In the rows, 128 means zero.
Each row of Z is roughly a mix of the hidden directions of one of a few groups; one row fits no group.
Z (83 x 11):
[[116 156 107  79 154  97  89 137 145 146 128]
 [152 105 124  95 145 128  99 110 184 135 155]
 [129 116 122 127 114 128 193 156 107 107  91]
 [127 157 126  70 123 110 137 112 110 176 139]
 [125 150 103 120 158 154  90 121 180 102 123]
 [126  93 101 168 125 145 135 151 172  94 115]
 [151 116 156 135  62 101 148 103 134 125 127]
 [ 93 131 135 160 106 148 171 168 103 112 116]
 [123 160  81 134 130 145 151 114 167 142  87]
 [ 77 143 102 146 149 146 113 159 154 151 154]
 [132 114 125 141  84 118 187 144 123 102 101]
 [115  73 149 129 140 134 138 147 168 141 169]
 [137  87 125 144 103 127 190 120 109 108 146]
 [149 120 167  88 142 124 153 119  83 157 111]
 [161 115 147  87 152 129 108  98  96 165 121]
 [174 141 169 142 145 140  88 110  95 127 136]
 [127 149  91 124 137 110  73 122 167 102 138]
 [128 142 116 115 106 113 170 127 106 184 162]
 [159 100 139 170  89 142 116  87 121 122 112]
 [135 104 104 181 125 132 117 143 176 101 141]
 [113 146  80 167 102 108 139 143 168 116 136]
 [121 111  93 156 123 131 125 142 189  92 123]
 [ 93 145 124 111 134 125  62 152 150 141 114]
 [138 116 124 177  91 138 150 123 144  76 135]
 [144 107 112  86 126 124 174 102 113 172 127]
 [158 122 155 106 153 136  87 118  90 167 125]
 [154  78 118 159 146 140 115 112 159  91 114]
 [165  86 146 154 135 153 165 110 136 119 158]
 [160 135 156  75 130  93 108 100 114 146 124]
 [117 120 156 135  94 108  97 147  75 155 115]
 [151 124 125  69 141 121 113 107 143 174 147]
 [169 120 133 115 155 123  83 100  99 159 108]
 [144 150 145  90 150 120  80 109  97 151 106]
 [162 130 147 117 152 113 173 107 104 100 166]
 [132 164 131  75 136 113  93 119 116 170 130]
 [170 113 134 120 158 126  78 100 106 149 107]
 [112 175 107 123 114 123  87 132 114 141  79]
 [132 142 145 121 111  90 168 129  72 152 123]
 [151 126 118 121  97 101  74  89 143 143 107]
 [156 136 125  74 170 112 124 127 103 109 100]
 [140 108 150 172 150 177 111 103 110 126 152]
 [ 84 167 105 144 100 114 153 147 143  96 117]
 [ 79 131  93 167 133 154 117 155 151 148 136]
 [ 87  99 115 112 138 132 109 154 183 118 148]
 [112 153 133  83 136  96  96 128 143 174 145]
 [ 98 146 131 120 163 137  88 133 142 169 167]
 [ 88 153 160  97 112 129 177 133 111 113 145]
 [ 99 125 105 181 114 153 150 154 151 101 143]
 [139 179  97 125 149 149  98 108 152 110  98]
 [106 148 127  95 107 130 158 158 134 172 165]
 [103 123 113 126 101 132 203 140 115 136 127]
 [126 143 107 121 162 156  93 122 186 108 128]
 [153 126 117  68 143 115 112  95 141 165 130]
 [ 87 147 105 124 157 134 157 179 143 116 146]
 [ 99 130  83 160 107 131 149 161 155 102 112]
 [104 124  99 127 156 148 166 170 107 129  92]
 [131 121 128 130 132 115 200 126 141 173 131]
 [148 126 106  96 137 111 157 143 108  96  74]
 [137 136 108 120 114 107 168 152 140  65 115]
 [ 98 152 141 107 137 104  99 155 137 183 114]
 [146 137 161  82 144 123 114 103  92 165 144]
 [168 181 115 128 143 130 141  92 102 106 109]
 [157 146 112 137 126 105  97 123 117 188 158]
 [108 102  92 137  98 128 191 130 142 128 119]
 [109 113 121 109 164 135 127 139 193 122 158]
 [140 134 122 113 177 138 150 116 183 115 157]
 [157  93 120 117 150 133  92 112 184 121 139]
 [122 105 114 179 120 165 167 143 116 101 110]
 [120 124 169 102 129 151 154 142  74 158 132]
 [118 103 173 124 111 105  95 153  85 143 147]
 [127  84 153 131 114 108 181 139 109 146 158]
 [ 81 154 106 108 148 118 142 176 150 138 145]
 [162  68 119 144 149 144 130 102 142 106 106]
 [161  99 134  97 153 132  91 106 170 137 148]
 [110 109  99 153  73 142 117 132 106 109  92]
 [126 100 148 154 138 170 146 121  87 166 111]
 [156  83  84 166 123 138 145 137 137 156 120]
 [110 112 147 148  75 124 149 124 125 183 122]
 [ 93 138 124 108 107 130 164 150 176 116 162]
 [146 100 154  99 116 129 126 108 165 163 170]
 [142  69 146 160 110 146 165 128 131 144 147]
 [104 123 100 109 152 141 111 135 186  93 143]
 [131 174 129 113 146 129  62 125 119 110 114]]
One row of each group comes first, with its name. Which group is each row after those in?
[116 151 116 196 109 107 136 130 115  95 128]  N
[142 144  92 153 117 169 102 106 142 100  91]  Y
[108 112 125 138 149 160 172 157  92 150  99]  B

[138 112 115 152  81 128 167 117  82 115 109]  Y
[105 168 126  75 127 122  97 147 161 143 138]  N
[130 151 165 100 152 132  67 127 108 126 114]  N
[133  88 157 160  94 133 135 140 104 175 122]  Y
[ 81 147 117 133 162 146 137 168 144 140 164]  B
[137 128 108 144  99 121 196 115 103 141 106]  Y
[151 147 148 125 136 119  97 121  76 177 140]  N
[157 149 141  99 146 105  98 109 145  87 162]  B
[ 79 145  90 137 149 138 137 175 151 129 136]  B
